In the rows, zero is written as 128.
Rows swapped in pairs by one turn or mirror: which row each one swaps with:
The rows were stretched afterwards, more along some directions than others.
mifiv: [123 138 104 112 107 136 117 110 154 141 133 121 157 148 105 133 117 151
 109]
zor: [124 127 114 115 141 115 106 142 142 121 126 119 149 144  99 138 142 144
  98]
Vif: [149 130 125 107 145 131 122 141 135 116 135 132 157 163 122 146 141 137
 107]
dukik: [108 116 107 102 135 115 102 134 155 114 136 152 170 164  97 138 133 132
  83]
nimep: [101 118 107 117 124 107 108 126 163 114 143 129 170 163  97 138 119 129
 108]
vom: [135 152 119 112 138 109  98 119 155 105 136 134 161 161 116 137 122 135
 137]
Duvi: [105 121 115 124 104 113 128 118 160 117 163 130 146 160 114 129 126 154
 130]
mesu: [144 140 100  97 127 135 107 118 140 140 123 128 169 155 105 132 130 134
  84]
vuda: [134 128 128  97 140 135 113 141 145 110 139 121 182 159  90 166 155 129
  91]
fos: [148 113 150 114 123 123 145 132 163 117 177 126 145 171 139 135 168 149
 152]
pip: [103 118 137  94 111 142 141 116 159 123 166 146 181 158 118 139 146 160
 135]
lanip: [157 112  98 105  98 124 144 128 155 130 141 115 151 173 107 141 162 139
 110]
luro: [167 116 105 123 127 133 128 137 151 146 152 131 130 164 114 131 135 127
  86]
kuvar: [115 102 123 112 117 104 116 112 165 107 182 136 146 165 119 131 141 167
 140]
gupe: [134 142 127 124 139 123 109 135 153 130 151 119 142 157 129 137 118 135
  99]
Nal: [122 123 154 112 124 129 131 131 161 106 180 128 156 148 124 151 139 172
 114]
nugu: [146 126 122 113 111 120 141 119 129 108 173 148 149 167 126 147 141 146
 120]
pugi: [180 111 105 114 111 131 142 137 157 139 147 122 144 174 110 138 151 130
  96]
palug: [124 126 113 110 109 128 143 133 136 123 138 106 151 154 118 147 156 122
 133]
sakun: [132 106 108 100 108 126 137 125 155 120 160 141 154 166  95 142 167 147
 131]
Gab: [138 149 134 117 131 153 135 134 142 142 148 133 149 154 142 126 116 129
  98]
Fesap: [125 151 136 111 141 118 102 126 150 114 151 123 156 152 136 140 130 138
 101]
buril: [109 127  87 113 121 108 105 121 145 119 135 137 131 137 104 114 110 129
 129]
guto: [154 146 141 107 131 134 103 123 153 121 168 135 161 166 141 143 129 150
  96]
Nar: [123 121 122 108 122 125 112 120 155 110 153 157 160 165  95 143 150 150
 133]
dib: [120 143 137  89 124 121 126 105 148 121 151 137 180 161 134 127 138 139
 130]
gevag: [154 125 160 105 132 146 134 137 160 117 158 115 173 161 124 154 173 159
 108]
rog: [150 139 124 107 125 134 112 127 145 129 146 138 164 156 115 141 133 160
  88]
Fidop: [123 153 135  99 120 139 134 128 150 136 140 117 170 158 137 132 133 137
 139]
fef: [105 152 136 118 131 116 111 125 131  99 157 140 152 153 136 131 113 144
 129]
zif: [125 114 111  83 118 107 131 112 163 107 170 148 167 176  99 136 138 139
 125]
Nudu: [149 124 137 113 111 132 152 129 156 128 170 138 141 164 144 124 155 132
 148]
Debaf: [126 139 123 115 120 157 142 145 144 136 148 120 135 148 126 136 123 147
 130]
lozup: [150 135 122 110 103 121 151 107 149 121 156 136 139 165 149 122 136 142
 160]
katep: [147 107  97 100 111 140 137 130 157 141 140 128 159 158 109 141 151 125
  83]
sep: [152 124 133 107 138 140 118 144 146 129 122 108 163 153 122 148 152 127
 115]
pupem: [144 116 147 114 142 133 121 146 151 112 161 132 152 163 122 151 163 161
 125]
dize: [118 125  98 119 108 102 134 113 148 123 154 138 140 160 117 121 112 127
 133]
gedin: [140 132 148 110 131 130 131 117 147 129 167 115 139 147 100 146 167 157
 121]
mak: [128 107  96 106 124 127 120 117 155 141 145 135 141 154  95 133 134 123
 115]
zod: [129 108 119 106 115 141 146 127 155 126 160 146 161 163  95 147 155 139
 129]
Fufe: [140 131 119 111 109 127 153 116 142 126 163 152 146 158 139 123 132 121
 142]
zomiv: [128 155 136 102 137 120 125 122 146 117 173 147 159 171 135 130 120 144
 128]
Tari: [ 99 114 138 121 133 134 149 142 135 125 193 135 146 160 133 121 124 156
 119]

mak swaps with kuvar
luro swaps with fos
dib swaps with mesu
katep swaps with lozup

